Rotation paths and how fast each direction turns (degrees each step)
Each turn is a multiple of 5 degrees from 10 to 175, or 0.
Each row of a path follows its step; steps can be skipped.
path 1
step 1: [ 14  -8   4   4 -13  -9 -10 -32   9  37 -16 -28 -34 -36   2  16  -9  23
  23  -7  28 -28  16  11  31 -15  -4  -3   8  22  -3   6 -21  -3]
step 2: [-25  16 -12  -5 -35  -4  12 -10 -25  -2  18  45  -2 -29  12   3  -2  35
 -24  12 -29 -24 -23   5   5 -16 -17 -20  10   6  -8   6   7 -25]
step 4: [-12  -8  18 -46   1   0  14   4 -19   8  -8 -15 -21 -27 -19  -3  10   5
  -4  28 -12 -38  34   1  28 -14  19  23   3  25 -26  11 -18  -1]
step 5: [  1  -4 -23  25  21  -9 -25 -11 -20  28   1  22 -22 -13  -7  -8   5  23
  16  -6 -22 -49  -6 -17   3 -20 -32  -7  -3   2  17   4  36 -17]
step 7: [-11  -9  13 -27 -30 -14  12 -13   8  10   9 -27  -3   9 -16   3  16  14
  37  22   4 -68 -14  13  -5   7  -9 -10  12  17  11   4 -17  13]
step 11: [-10  -2   4 -15  -3  -5 -16 -32  35  24  14  16 -16 -16  22  16 -32 -18
  20  15 -39 -39   7  -4  13  -4 -13  -8 -12 -17   5  18  29  13]
step 12: [ -9   0  25  14  17 -13  34 -19  20   1   7  21 -14  -7 -13   8  23  49
  -8 -11 -16   2   7  16   9   2   7 -25 -31  48   3  19 -10  -4]
step 14: [-22  -4 -20 -31  -6  11   8 -25  10  11  15  11 -51 -13 -20   0 -30   2
   1  20   3  -3  19 -21   0 -25  10 -47  -1  -6  12  13   2 -25]
step 15: [  8  -2   7  -5  18  -7   5 -46   0  -6  18   0 -13 -22  21  -8 -22  35
   4 -23 -17 -20  -2  24  24  -2  -7  12  20  50 -12 -20  10  11]
Directions:
[  9  -3  -3 -11  13  -1  -5  -5  -3  -5  -2   1 -10  -2 -10 -16   0  -7
  -4  -6  -6   5  11  -9   0  -4  -5   8  13   3   3  -6   9   5] => 70
[ -7  16   0   5   4   5   9   0   0   1   4   2  13 -12  -7  -3   5  -1
   0   4  11 -11  -4   0  -9  -3 -11  13  12   2  -2   6   5  -1] => 130
[ -3   6  -6   8 -12 -12  -5   3  -7  -1  -2  -3 -10   2  -2  -3  -6   4
  -3  -1  10  10   0  -3   5 -13 -16   5   0  -7   7   2  -3 -13] => 90
[ -4   8 -15   6  -4   2   2   4  11  -1  -4   0   5  19  -8  -6   3   5
   3  -4  -5  -5  11  -5   9  -8   9   4   1   2 -14   5   0  -1] => 80
[  7  -2   2  -1  11 -10   7 -12   4 -11   1 -11   4   4   1   8   5  -1
  -2   3  10   5  -4   1  10  -8   2  10  -3  17   1   1 -12   3] => 125
path 2
step 0: [-20 -16  21  -3 -25  17  -5 -33  37  10  -4  59  -1 -26   7  -9 -15   5
  -6 -15   6  -2  12 -23  -8  36  -5  25   1 -30  -5  13  14  14]
step 2: [-35  -9  -7  -7 -42 -18 -10  26 -24  -1 -40 -10  -1  26  11  11   5  -9
 -24  13 -30 -18  15   2  -6  30 -27  -3  15  -4 -29  -4 -21 -26]
step 3: [  3 -33  -3  28 -19 -38 -20 -42 -20  -8 -15   6 -12  -2  10  22 -16 -10
 -22  -3  18 -48   7 -22 -22 -17 -10   8  -9   4  26 -12  15  18]
step 4: [ 26 -11 -10  16  13  -5  17   7  20  -9  24   2 -26  39   7 -19 -36 -10
 -46   1   6 -25  -6  52  10   9 -11  -9 -18  11  -5  14  -6  20]
step 7: [ -7 -22  31 -38 -32  17  39 -14  30 -25 -12   2  -1  26  -3  24  12  -3
 -29  -4   5  -4  10  20   0  26  -5 -30   7 -30 -20   0  -5 -15]
step 9: [ -3 -12   7  28 -17  -5   0   5  -4  13 -25  23  11  50  27  -6 -12  21
   2  -8 -10 -42 -21  27 -13   6 -23  34 -22  22  -7 -17  21  15]
step 10: [-12 -23  -3  31 -19  33   8 -32  10   1  22  -7 -24  12   2   9  -7 -24
 -30 -32  -5  -9  26 -12 -12  18  -5  20 -11   4 -10  40 -20  40]
step 14: [  8 -37   5 -19  15 -26  11  26  28  15 -21  25   7  28   3  19  -9 -18
 -14  -7 -20 -26 -14  26  30 -25   7  -6 -29   0 -36   8  14 -11]
step 15: [-39 -15 -21  30 -33  18 -32  -2  13  23 -27 -16 -32  15  32  10   7 -17
   9 -32  -2 -15 -26  -2  -2  16 -19  -7  -1  16 -21  10  -2 -16]
Directions:
[ -3   7   1  -2  -9  -8   1   5 -10 -13   2   9   4  12  -1   0   8   0
  -8   7   3  -1   1  -5 -10 -13   3 -13   0   1   3  11  11  -6] => 70
[ -5  10 -16  -7   2  -3 -15   9  -2  -2  -6   0   5  -2   1  -5   3   3
   4  -1  -9 -15  -6  -7   6  -3   0   6  -1   2 -10  -3  -8 -14] => 115
[ -7  -9  -8   5  -7   5   8   9  -5   6   4 -11   3   2   2   2  -7  -4
  -2   6  -6 -13  -6  -8 -11  -3   1  -4   6  12  -1  -8   0  16] => 55
[ -1  -3  -4   3  -7   3  -4   9   3  -4  -5   2  -6   3   3 -17 -14  11
   5  -2  -3   8  10   2  -7  -7  -5  -9  -5 -13  -5 -10  -2   2] => 160
[ -3   8   5  -2   4   8  -4  -8   0  -5  12 -10   4  12   6   3  -3   2
  12  -5  -4 -10  -1  17  -1   4 -10 -14   4   2  -5   4   0  -3] => 135
